Each path below is one point turned by a fixed rotation once a step. After each direction that follows a path, write how fast that rotation turns it, in degrees a step (0 if it stays still).
Each turn is a multiple of 5 degrees from 10 to 175, or 0.
Each row of a path follows its step; steps can be skipped.
path 1
step 0: [-10   3 -12  -3  -4 -16  -5   1  -3 -10   3   1  -7  10   4  14  12  -5
  -3   1 -11  -2 -13   2   0   7  17  -3  16   7  -8 -11 -18   0   6   4
  -3  18 -16  -3  25]
step 3: [  0  -3  -9   4   4 -11   9   0 -13 -15  -2  -2 -16   2  11   1   7  -9
  -5 -11  -5   2 -17   8 -15  16  -4  11   1   4 -27   7   0   8  24   5
  -3   6   4   8  -5]
step 4: [ -1   3  18   3 -10  -4  -2  -8  11  18  -1  17  -4   1  -4  -1   0   0
   9  -5  10  -5  -9   7  28   0 -10  10   0 -10  10  -9   0  -9 -19  -4
  -3 -10  -5  19   4]
step 5: [  6   1 -17  -3   5  10   4   4  -4 -11  -4  -2  12  18  12  -3 -24  13
   5  -3  -3   6  -2   1  -5  11   7  -8  17  18 -11   2   4  16 -11  -4
   9  17  -9  -7   3]
step 8: [  2   8 -10   3   9   3   9  12  -4 -23   0 -14  -5  26  -3  -2  -3   8
  -5 -10  15   3  -5   7  -2   7  -8  -4   3   8   4   1 -30   0  -6   7
 -16   6  -3   1   3]
step 9: [-11 -11   4   6 -16   6  -7   0 -11  18   4   2  -1 -17   2  11 -11  11
  -8   0  -2  -2   7   0  20  10   5  11   3 -13  18  20   4   9  12   4
  15 -10  -4   4   0]
step 13: [ -9   8   1  -2  -4   6   6  -9 -24 -18  -1 -10   9  11 -11  -1 -12  -3
   4   7  10  -9  11  10  -3 -25  -3  -3   0   3 -17  11   3   4  -8 -11
  -3   5 -19  -6   5]
step 14: [ -5 -11  -3   6   9  16 -12   7  -2   9   8  16   1 -19 -16   5   1  -8
  -7 -11   6   2 -11  -4  -5  10  -6   7  -8  10  16  -2   2 -10   3  12
  12   4  13 -15 -20]
step 15: [  2   3  -5  -8  -3   2   8  -3  -5 -17  -3   5  -6 -10   7   6  11  -4
  28   8 -10 -12   4   8   1  -5  17 -19  15  -5 -14 -14   4  -2   9   6
  -3 -16  -1  15   8]
step 18: [ -8  11  -5  -6  17   5  12   1 -11  -6 -10  10  -7   8  -1 -20   3  -6
  12   3 -10   9  22   7 -16 -14  11  13  -1  -8  -8  -2   0   7  17   0
   2   0   6  12 -10]
Directions:
[ 9  3 -2  0  2 -1  1  2  3 -4 -2 -5 -3 -2 -1 -1 -3 -6 -2  1  4 -2 -5 -4
 -1  4 -1  0  5 -3 -1  2  2  1 -3  2  1 -6  2 -3 -3] => 160
[ 2 -5  0  0  0 -3 -7 -1  2  3 -3  1  5 -2  3  2  1  0 -5 -3  0 -1 -1  6
  0 -1  5 -3  1 -3  2 -5 -1  2 -5  1  7 -2  1 -1 -2] => 145
[ -6  -1  -1   0  -4   3  -1  -2   4   1 -10   2  -4   1  -3   2   1  -2
  -4  -1   3   2   3  -1   5   1   0   1   0   4   1   2   6  -1  -2   2
  -2  -2   6  -3   2] => 145
[ 2 -3  3  0  2 -4 -6  0  2  1 -2  2 -4 -3 -3 -6  4 -3 -2  5  1 -4  0  5
  1 -3 -1  1  2  2 -2  5  2  3  2 -6 -1 -1 -7  3  3] => 120
path 2
step 0: [ -8  -9  16   2 -19  -9   3   3  20  -6  -4   3  -8  10  -5   1  -3   0
   9   2   7  -1  17  12  16  18   0   5   5 -12  -9  -2  14  13  -3  11
   1   2  -2   9  -2]
step 5: [-14  14  13   8  -9  -8   6  -1   2  15  -3   5  -2  16  13   4  -5  -6
 -10  -2 -13  19   7  -1  16 -17   1   6   3  -3 -12  13   5   2  -9  -1
 -14   1  -6   8   1]
step 7: [ -8   6  24  -7  -1 -16   9 -10   2   1   0   8  -7  27 -13   2  -5  -4
   3   4  -7  -2  10   2  -1  14  -2  -1   1   0  -2  -2  -9   8  16   4
  -3  18   0  10  -7]
step 10: [-11  12  25  -7  -1  -3   4   6   1  10   5  -1  13  17 -17 -13  -4   9
  -4  -1   7  -3   7  13   4  -6 -10   4  11  -3  -6   4   4  17   5  12
   9   0  -7  -5 -13]
step 13: [-12   6  16  -3  -8 -10  -2 -10  -7  12   2   0  18  12  -2  -7  -5 -11
 -10   5   8  14   1 -10   9 -13  -6   9   1 -13  -1   8  14  10 -13   0
 -15 -10  -8   0  -6]
step 14: [  2   5  16   4 -11 -19  12  -4   1   2  -8  11 -10   6 -12 -14 -15  -4
   2  -2   4  15  -5 -13   6   9   3  14   4  -4  -3  -4   7  -3  11  16
  -6  -5  -7  16   2]
step 16: [  2   5  11  -4  -6  -8  14  -6  13  -8   5  -8  -2  18   7   8  -9 -10
  -1   3   0  18   3  -1  21   2  12   4   3 -15   6   8   2  16  -7 -19
 -11   4  -4   5  -7]
step 17: [ 11  -6  23  -9 -11 -23  14   8   9  -6   6   5   4   6  -8   1  -7   2
   0  -4  -5  -4  -1  -1  10   0  -6  18  12  -9  -9  15   1   7  17  -2
   6  -8  -4  -5   0]
step 19: [-7  8 15 11 -3  5 19 13 18  8 -3 -7 -9 -4  2 -6 -3  9  6 -5 -3 19 15  9
 13 -9  7 11 -1 -6 -2 -3 13 13 10 -9  0 11  3  3 -6]
step 21: [-16   3  17   7 -12 -15  -4  -1   4  11   0   5  15  17  -6  -5  -5  -4
   2   9  13   7   3  -5   0   6 -14   5   8  -5  -8  -3  23   3  -4   3
  -7  12  -4   6 -15]
Directions:
[ 1  0  2 -3  0  2  0  6  4  2 -2  2  6  7  3 -3  0  4 -1  1  0  1 -9 -6
  0  0 -4 -2  0 -4  0  0 -2 -6  1  3 -1  0  1 -4  1] => 95
[-1 -3 -1  1 -4  5 -4 -1 -3  1  2 -4  2  3 -4 -1  2 -3  2 -2 -1  0  3  1
  7  1 -3 -2 -1  2  7  7  2 -3 -2  3 -1  1 -4 -3  3] => 145
[-1  2 -3 -3 -1 -5 -5  2 10 -2  0 -1  5 -6 -1  1 -1  0  0 -5 -2  4  3 -4
  1  4 -2  1 -4 -2  1  1  3 -2  1 -4  4  0  0  3  1] => 20
[-1  1 -1  2  8  1 -5 -6  1  4 -5  0  2  6 -1 -1  5  4 -2 -5  5 -1  2 -1
  0  2  1  4  3  0  1  4 -2  1  0 -5 -3  3  1  1 -6] => 130
[ 2  2 -1 -1 -5  2  2 -6  0 -4 -5  3 -1  2 -3 -1 -3  7  1 -6 -2  2 -2  3
 -2 -7 -1 -4 -1 -2  0  4  3  3  1 -2 -3  0  2  2  6] => 125
[-7  0  1  4 -4  0  2  0 -4  5 -4 -2  2 -2  3 -3  3  0 -2 -1 -2  1  3 -7
 -6 -5 -3  1 -2  3  2 -3  4 -2  2 -2 -3  0 -2  2  1] => 45
[ 4 -1 -1  0  6 -1 -2  4 -1  1 -2 -2  4  1  1  0 -6 -5 -3  3  0  3  0 -2
  0 -5  0  0  4  2 -1  3  0  7 -1 -6  1 -1 -6 -3  6] => 100
[  3   3  -3   0  -7   0  -1  -4  -3   0   5   2   0   1   1   0  -2   3
  -2   1   2   3   2  -7   3  -1   2   3  -1   1  -2   0 -11  -3  -2  -1
  -1  -2  -4   5   1] => 35
path 3
step 0: [ 18  -4   3  -8  -3   3  17   9   8   2  -7  -9 -10  -1   1  -4 -24   1
  -5  10  27  13  -4  12  -8  -8  17  -3  -6 -12  21   3   2   0 -14  -3
   3  -1   6  -7   6]
step 1: [-12  14   3   4  13   5  -6  -8  19   3   8  12   1 -27  -8  -7  -1   7
 -11   9  -4  -5  18   2  -1 -18   7  -3  12  -1  -5  -7  14  -1  10   7
  17   3   9   5  17]
step 2: [ 13  -4   7 -14  12 -27  -9   6  -2  -3  -6   0   8   4   3  -1   4   9
   3  12 -21 -12  -4   5  -2   7  10  19 -12   0   4   2  -2 -15   8   9
  20   6   7  -2 -17]
step 3: [ -6   0  -5 -16  -3   8 -15   9 -22  -8  17 -11 -17 -19  -1   1  -5  11
  -2   4   6   2  11 -15  13   3   0   4  -7   7  -5 -10  -8   6 -10 -13
  -5  22  -6   7 -11]
step 4: [  1   2  12  11 -12  10  -4  -5  -3   3 -13   4   1   1   4  23   3 -17
  -5  28   1  -1   4  -4  -2  -5   7  16  -3 -18 -14   7  -7   7   2 -11
  -6 -18 -14  14  -2]
step 5: [ -7 -13  16  -4   3  -7  -4   7   6 -20  -1  -2  15  13  -3  13  -7 -11
  12 -11  14  16  16  -2   0 -12  -2 -12  -5 -14  -2 -16  12   5  11   1
  -1   2  21 -10  -5]
step 6: [ -3   0   1   2   2   0   8  13  -3 -14  -8   6 -10 -22  -3 -22  -8  10
   3   6  -7  21  -6  -1  -7  19 -12   4  15 -18  -2  16  -1   3   4  10
   1 -13  13  -4   7]
step 16: [  3  12  -2  19   5   5   2  -8   0  -1 -19  -7  -5   6  18  11 -10 -13
  -7   7   8  12  15  -5  -1  -9  -1   0 -13  11   3  -1  17  -3  11 -13
 -10  -2   1  22  18]
step 20: [ -7   3   7 -14 -15  -9 -18   5  -7  14   3   5   3  17   1  -1  -1  12
  -5   1   1  -8   3 -12   1   2  14  13 -21 -11 -11  -8  10  12  17  -9
  -7  19  -9  -7   6]
step 21: [-10 -10   6  12   3   1   9   5   6 -25  -9  -4 -10 -11  -2  26  -9  13
   9   7  18  -7  -7  -8  -5   1  -9   6  -9  -6   2  18   5  12  -4 -17
  10   5  -7   2  -7]
Directions:
[-7 -7  2  4  0  4  0  1 -2  4 -3 -1  1  1 -1 -1  2 -3  0  1  1  7 -1 -2
  6  2  3 -4  0  1  1  0 -1 -6  2 -3  5 -1 -2  1 -2] => 60
[ 0  1  0 -2  1  1 -1  0 -1  0 -1  6  7  0 -2  4  2 -9  3  2 -3  0 -2  2
 -2 -3  3  0 -2  5 -3 -4  4 -2  5  5  0  0 -4  4  5] => 120
[-3 -1  0  1 -2  1 -1  3  5  0  7 -1 -6  3 -1  5  5  1  2  2 -3  4  4  4
  3 -1  2  1 -2  3  6  0 -1  1  1  6 -5  2  0 -3  0] => 170
[-3  5  2  7 -5  1 -3 -3 -3  1  0  0  2 -2 -1 -5  1 -1 -4  1 -3  0  1  0
 -1  3  4  6 -1 -1 -4  6 -1 -3  2  2 -4  0  1 -8  2] => 155
[ 1 -2  1  4 -5 -3  3 -2  2  1 -5 -4 -4 -5  4  2  3 -3  1  0 -9 -1  0  2
  2 -4 -6  5  5 -2  1  0  2  2  0 -1  4  1 -3  2  1] => 145
